In the rows, zero is written as 128.
The same turns and mirrors carry the whole set onto itself, and each row onto the other rows of its family. Which rows share a family with each named row? Give them in list order.
These 32 rows form 4 families of 8 rows each.
j_372: [129 140 118 132 151 130 139 106 110 118 133 161 121 120 148 161 141 100
 123 116 148 112 119 166 116 134 107 145 124  94 168 135 145]
j_949: [177 143 103 120 120 147 130 152 126 118 117 146 103 140 147 148  95 110
 135 119 109 122 115 145 112 112 118 105 117 118 142 121 113]
j_57: [146 149 126 154 146 110 125 138 145 109 153 129 162 117 153 158 114 121
 144 143 133 125 101 131 124 117 133 124 128  94 106 123 115]
j_536: [149 136 127 147 141 123 117 132 121 106 149 133 127 135 163 150 129 119
 121 119 144 113 103 135 126 132 104 109 114  84 152 133 124]
j_890: [156 170 116 122 142 143 117 111 109 140 119 146  98 130 142 164 124 114
 136 130  98 135 117 167 116  94 103 126 143 126 160 125 152]
j_927: [138 168 129 136 153 113 123 102 133 121 143 130 152 105 135 169 136 110
 157 147 120 137 121 155 122  99 136 146 158 116 115 117 139]
j_901: [141 151 107 124 153 140 134 122 121 138 112 168 100 120 155 179 129 109
 127 105 122 112 117 166 101 119 110 147 123 100 164 129 149]
j_847: [125 142 112 125 148 115 175 105 117 125 140 171 145 115 131 156 116 108
 132 146 142 122 112 157 132 122 130 164 124 122 133 138 150]
j_296: [139 179 125 137 156 128 140 122 143 147 125 149 143 115 137 190 125 120
 157 133 111 133 118 165 110  99 137 149 148 131 118 124 140]
j_521: [134 140 138 110 140 121 110 105 128 119 124 136 112 117 132 155 128 117
 142 131  82 139 106 183 115 123 116 128 158 111 144 108 153]
j_577: [121 128 134 108 149 122 141 121 117 121 131 162 112 117 141 165 119 111
 119 134 119 115 106 203 114 137 106 145 127 100 161 132 134]
j_42: [122 144 143 120 153 104 124 118 151 124 138 135 141 104 137 175 122 128
 149 143  96 132  98 176 116 121 135 145 152 105 110 113 138]
j_277: [135 168 142 153 156 127 140 116 143 135 144 144 141 113 123 158 127 128
 163 121 116 145 117 145 115  99 143 146 143 130 106 120 140]
j_47: [150 140 134 143 148 134 115 127 121 116 146 140  91 126 152 145 129 132
 126  93 129 115 106 127 118 115 110 123 106  86 147 129 135]
j_10: [119 133 137 106 142 112 170 120 125 127 140 160 139 123 126 162 105 123
 133 153 114 126 100 192 132 130 125 149 129 133 129 135 135]
j_813: [132 161 110 117 155 120 167 117 124 149 131 168 127 116 138 180 107 128
 132 144 118 120 105 156 129 100 127 166 122 128 125 139 154]
j_595: [168 144 123 134 127 156 133 135 112 111 131 148  97 135 127 125 107 102
 142 109 121 135 130 156 108 111 120 112 121 125 149 123 114]
j_514: [153 120 128 109 118 130 123 132 131 104 123 141 113 136 132 134 105 115
 136 126  87 136 103 170 118 138 118 100 140 118 142 110 129]
j_391: [143 122 137 106 118 118 160 140 141 111 137 145 140 140 124 148  98 126
 141 137 106 129 102 169 131 141 135 114 129 137 118 123 113]
j_74: [154 153 119 152 145 121 140 154 154 136 139 144 148 129 153 171  96 140
 141 136 114 127  90 126 121 111 132 122 118 113 104 127 123]
j_588: [145 168 131 143 151 145 126 106 109 132 131 152 106 120 121 135 123 108
 147 125 106 152 121 164 112  93 116 139 143 130 147 121 153]
j_864: [161 144 123 135 133 136 122 142 132 127 132 138 109 147 163 169 124 138
 124 100 122 110 102 129 123 125 107 102 110 102 148 131 129]
j_25: [160 150 119 111 123 126 168 145 141 130 139 145 135 139 138 176 101 135
 143 126 124 112 115 137 135 112 142 127 114 142 107 136 110]
j_979: [132 152 127 128 162 135 140 110 113 128 138 162  94 105 139 164 134 113
 131 105 138 111 123 162 108 108 121 166 116  96 148 135 143]
j_656: [155 155 113 120 136 132 110  95 108 112 127 135 113 116 134 139 129  95
 143 139 105 141 125 158 120 102 116 129 153 113 149 112 152]
j_124: [150 144 133 160 147 124 129 146 150 117 148 139 131 120 144 143 108 135
 147 109 122 130  99 114 115 114 140 123 115  99 103 120 122]
j_971: [152 132 116 113 116 117 173 124 129 107 146 147 147 136 126 144 108 118
 141 134 135 121 116 133 145 125 142 128 119 136 114 133 123]
j_281: [132 153 124 128 156 122 172 122 119 130 151 165 122 108 127 156 102 121
 136 139 137 119 113 154 127  96 136 171 108 122 114 142 130]
j_626: [133 128 143 125 144 103 125 144 151 112 152 129 138 119 151 167 107 140
 132 141 110 117  83 155 126 131 126 122 123  89 109 123 115]
j_187: [160 144 133 124 125 134 165 142 121 114 154 144 121 138 125 141  99 129
 141 123 137 121 120 138 135 108 135 126 103 137 115 140 100]
j_254: [172 131 106 111 111 135 133 126 119  94 126 138 117 135 133 127 111  96
 141 122 118 127 127 139 123 122 128 108 131 118 140 113 122]
j_297: [137 121 141 115 137 118 119 138 129 108 142 136 111 132 156 164 121 129
 118 120 120 107  95 174 121 143 105 115 117  85 150 129 115]

Which other rows belong to the same family as j_57? j_372, j_536, j_927, j_847, j_656, j_971, j_254
Which other rows belong to the same family as j_10? j_521, j_577, j_42, j_514, j_391, j_626, j_297

